In the data rows, the value 128 means zero.
Some points, each followed by its number:
[131 107 110 102 121 160 120  98 108 122 108 119] 0
[117 109 108 102 126 164 109  97 103 126 109 114] 1
[114 113 114 102 120 173 107  97 106 123 107 133] 2
[108 114 109 100 111 168 106  93 104 121 110 135] 3
[129 115 116  99 115 146 114  94 102 120 114 159] 4
[116 113 108  96 116 131 111  97 101 124 119 152] 5
[109 113 113 100 111 125 110  98 100 125 130 154] 6
[108 111 108  98 110 116  99  99 102 122 146 160] 7
[107 112 106 103 114 112  99 100 102 124 161 170] 8
[110 111 113 191 135 113 102  96 150 103 168 147] 9
[119 109 112 139 142 137 108 114 133 102 108 115] 10
[122 113 114 113 135 149 124 143 140 105 112 122] 11
[131 112 131 110 130 142 144 148 127 104 112 134] 12
[107 139 114 115 127 141 120 153 142 112 111 109] 13
[113 152 109 117 113 137 126 153 152 124 117 112] 14
[123 122 119 100  94 155 138 169 177 125 109 159] 15
[135 124 134 114 103 121 154 152 143 129 118 136] 16
[141 127 142 127 105 112 160 140 132 131 132 135] 17
[134 129 142 134 108 102 151 142 126 134 150 133] 18
[138 121 112 255 124 106  99 131 213 108 149 120] 19
[135 113 114 159 139 130 128 140 155 101 112 115] 20
[124 121 119 143 156 129 133 141 127 108 109 108] 21
[125 121 119 128 145 133 137 143 123 105 111 111] 22
[118 121 119 142 157 117 140 135 112 108 116 105] 23
[113 119 118 136 142 116 125 147 120 108 118 114] 24
[108 172 110 136 132 118 120 151 132 122 144 105] 25
[108 136 116 139 126 110 127 149 126 118 138 119] 26
[113 123 127 139 125 105 128 144 116 119 147 124] 27
[112 125 124 145 123 105 125 147 116 117 162 134] 28
[114 119 110 254 147 104 104 136 198 102 159 118] 29
[123 116 113 167 148 125 116 142 151 105 107 112] 30
[108 147 111 133 137 143 122 147 152 109 107 108] 31
[110 181 111 124 126 148 125 145 153 127 116 106] 32
[140 115 130 123 125 129 164 141 124 114 109 116] 33
[127 131 123 120 119 125 151 143 131 116 112 115] 34
[118 134 121 120 111 122 140 151 143 124 117 121] 35
[125 124 127 126 115 114 147 145 127 123 125 124] 36
[128 122 134 134 114 107 142 147 120 126 139 128] 37
[126 125 131 139 114 103 140 143 121 127 154 135] 38
[128 125 109 253 139 105  97 135 200 103 156 116] 39
[131 113 109 168 147 125 123 143 153 105 110 111] 40
[124 117 119 135 145 133 135 144 131 103 110 112] 41
[112 161 111 123 130 142 125 148 152 117 113 107] 42
[126 129 120 124 136 124 143 140 126 112 109 107] 43
[106 158 113 126 125 127 130 145 137 128 125 108] 44
[122 149 125 151 133 109 140 136 118 126 135 107] 45
[129 130 129 145 122 105 138 137 119 122 134 114] 46
New points follow, each followed by the number of its nearest point above, looking only along the 3 directions in which the numbered points spread most.
[116 112 124 109 128 110 100 100 106 158 174 168] 8
[132 126 139 137 160 118 144 139 119 117 111 109] 44
[208 224 230 129 198 117  98  97 124 235 153 107] 17
[143 147 129 122  99 125 162 143 144 148 126 116] 16
[115 114 144 100 132 124 143 122  99 132 115 134] 12
[106 123 122 150 138 105 123 151 108 110 164 139] 28
[117 115 126 136 137 107 131 151 117 111 123 128] 26
[114 140 112 119 125 146 130 143 140 118 113 104] 13
[114 116 150 101 138 114 162 152 105 124 113 128] 16
[111 110 189 104 108  98 134 101 110 186 199 206] 8
[104 130 205 103 124 106 172 169 103 155 193 174] 18
[159 114 119 112 149 139 123  97 105 120 110 118] 0
[152 108 167 116 140 118 155 156 117 108 108 167] 16
[108 129 206 100 124 102 175 168 106 154 193 176] 18
[157 138 143 127 100 110 173 137 136 150 136 124] 17
[238 114 203 120 175 120 136  96 106 165 114 114] 36
[105 111 183 105 108 103 129 100 109 183 196 211] 8
[197 160 194 117 181 126 110  97 111 195 129 115] 36
[105 128 137 151 147 102 115 156 119 122 164 143] 28
[125 130 143 137 155 109 130 148 122 120 116 120] 25
[114 120 150 104 141 116 160 153 105 119 117 128] 16
[115 113 122 107 129 113  99  99 104 156 166 167] 8
[111 142 113 116 119 159 113 135 155 115 111 110] 11
[152 132 145 138  97 108 169 137 130 144 152 130] 18
[113 125 138 151 147 104 117 152 117 121 158 136] 28
[115 186 110 107  94 145 127 153 179 150 122 113] 14
[217 167 156 115  89 132 217 122 161 172 116 114] 16
[117 111 111 127 135 140 103 106 121 106 112 123] 10
[122 109 111 138 135 136 111 114 131 108 108 118] 10
[115 113 110 190 122 121  97  99 149 108 162 147] 9
